Each row has a name. After each piece below comes the name of the row it's from, unless a question asks for something else. Each question is about the rows just above it.

[-76.2 -83.8  85.1 -80.2  87.2] = Nofi
[ 85.1 -76.2 -80.2 -83.8  87.3] = fulel
[-76.2 -80.2  87.4  85.1 -83.8] = vulo
Put [-80.2 -83.8  87.3  85.1 -76.2] back in order: which row is it? : fulel
Which row holds these entries in another order? [ 87.4  85.1 -83.8 -76.2 -80.2] : vulo
[-83.8 -80.2 -76.2  85.1  87.2] is which row reordered? : Nofi
[-83.8 -80.2  85.1 -76.2  87.3] is which row reordered? : fulel
Put [ 85.1 -76.2 -80.2 -83.8  87.4] back in order: which row is it? : vulo
Which row holds these entries in another order? [-80.2  87.2 -76.2 -83.8  85.1] : Nofi

[-22.6 -27.6 -11.0  -7.5] -> vak
[42.9 77.3 32.8 20.0] -> bude
[34.1 82.8 33.5 21.3] -> Nofi
[48.0 71.0 29.4 19.1] -> dab
[19.6 38.9 12.8 10.0] -> Bup
[60.7 15.8 34.4 26.5] -> Mez
[ -8.1 -27.5 -12.0  -7.7] -> dut
[-31.8 -57.5 -22.6 -12.6] -> gefu
[34.4 60.8 26.5 15.8] -> zul
Put [15.8 26.5 60.8 34.4] back in order: which row is it? : zul
[21.3 33.5 82.8 34.1] is which row reordered? : Nofi
[ -7.5 -11.0 -27.6 -22.6] is which row reordered? : vak

[57.9 51.8 56.5 51.1 48.9] : dab
[57.9 51.8 59.5 53.1 50.4] : dut
[64.5 58.3 63.1 56.5 56.6] : fulel
[57.9 51.8 56.5 51.1 50.7] : bude
[59.0 53.1 58.1 51.9 50.0] : Mez
[51.8 56.5 57.9 51.1 48.8] : fivaz
[-61.2 -53.3 -58.2 -54.4 -49.4] : zul
[51.8 59.5 57.8 53.1 50.4] : vulo
[-63.5 -56.9 -62.4 -56.0 -53.0] : gefu
Which row holds these entries in another order? [48.9 51.1 51.8 56.5 57.9] : dab
Which row holds these entries in another order? [57.9 51.8 53.1 59.5 50.4] : dut
Put [56.5 56.6 58.3 63.1 64.5] back in order: which row is it? : fulel

[  6.3  29.3  21.7   9.3 -66.0]  dut
[-66.0  29.4   6.2  21.7   9.2]  dab
[  9.2  29.3  21.7 -66.0   6.3]  Nofi
[ 29.3  21.7   9.3   6.3 -66.0] is which row reordered? : dut
[-66.0   9.3  21.7  29.3   6.3] is which row reordered? : dut
Which row holds these entries in another order? [-66.0   9.2  29.3   6.3  21.7] : Nofi
Put [ 29.4   6.2  21.7   9.2 -66.0] back in order: which row is it? : dab
Put [  6.3 -66.0  21.7  29.3   9.2] back in order: which row is it? : Nofi

[-86.1 -75.3 -77.9 -65.7 -78.3 -79.2 -88.8 -78.3 -48.5 -86.8 -88.6] -> zul
[76.6 58.4 67.5 77.8 78.9 66.9 71.5 70.8 67.1 45.2 75.3] -> fivaz
[71.5 67.5 58.4 76.6 70.8 77.8 66.9 67.1 78.9 45.2 75.2] -> dab
[-77.9 -88.6 -86.8 -78.3 -48.5 -78.3 -88.8 -86.1 -65.7 -79.3 -75.3] -> dut
[45.2 58.4 66.9 67.1 67.5 70.8 71.5 75.3 76.6 77.8 78.9] is which row reordered? : fivaz
Put [-88.6 -86.8 -48.5 -78.3 -88.8 -79.2 -78.3 -65.7 -77.9 -75.3 -86.1] back in order: which row is it? : zul
[75.2 45.2 78.9 67.1 66.9 77.8 70.8 76.6 58.4 67.5 71.5] is which row reordered? : dab
Put [-88.8 -78.3 -88.6 -78.3 -79.3 -77.9 -86.1 -48.5 -75.3 -65.7 -86.8] back in order: which row is it? : dut
[-78.3 -48.5 -78.3 -88.8 -86.1 -65.7 -79.3 -75.3 -77.9 -88.6 -86.8] is which row reordered? : dut
Put [-88.6 -86.1 -75.3 -77.9 -65.7 -78.3 -79.2 -88.8 -78.3 -48.5 -86.8] back in order: which row is it? : zul

[ 11.0 -37.3  50.9  21.1 -14.4 -47.6] : fivaz
[-16.4  28.5  37.6 -28.7   5.7  -0.4] : vulo
[-28.7  37.6  28.5 -16.4   5.6  -0.4] : dut
[ 50.9 -14.4  11.1  21.2 -37.3 -47.6] : Nofi
[-28.7  37.6   5.7  -0.5 -16.4  28.5] : zul
[ -7.0  20.0  -7.7 -19.6   5.0   6.2] : dab
[ 20.0   5.0 -19.6  -7.0  -7.6   6.2] : fulel
[ 50.9 -47.6 -14.4  11.0 -37.3  21.2] : bude
Put [-19.6  -7.7  -7.0   5.0   6.2  20.0] back in order: which row is it? : dab
[ 21.2 -37.3  11.0 -14.4 -47.6  50.9] is which row reordered? : bude
Which row holds these entries in another order? [ -0.4 -16.4  28.5  37.6 -28.7   5.7] : vulo
Which row holds these entries in another order? [ 11.0 -14.4  50.9 -47.6 -37.3  21.2] : bude
Put [-28.7  37.6  28.5 -16.4   5.7  -0.4] back in order: which row is it? : vulo
Put [-47.6 -37.3 -14.4  11.0  21.2  50.9] back in order: which row is it? : bude
Which row holds these entries in another order? [ -7.0  -7.7   5.0   6.2  20.0 -19.6] : dab

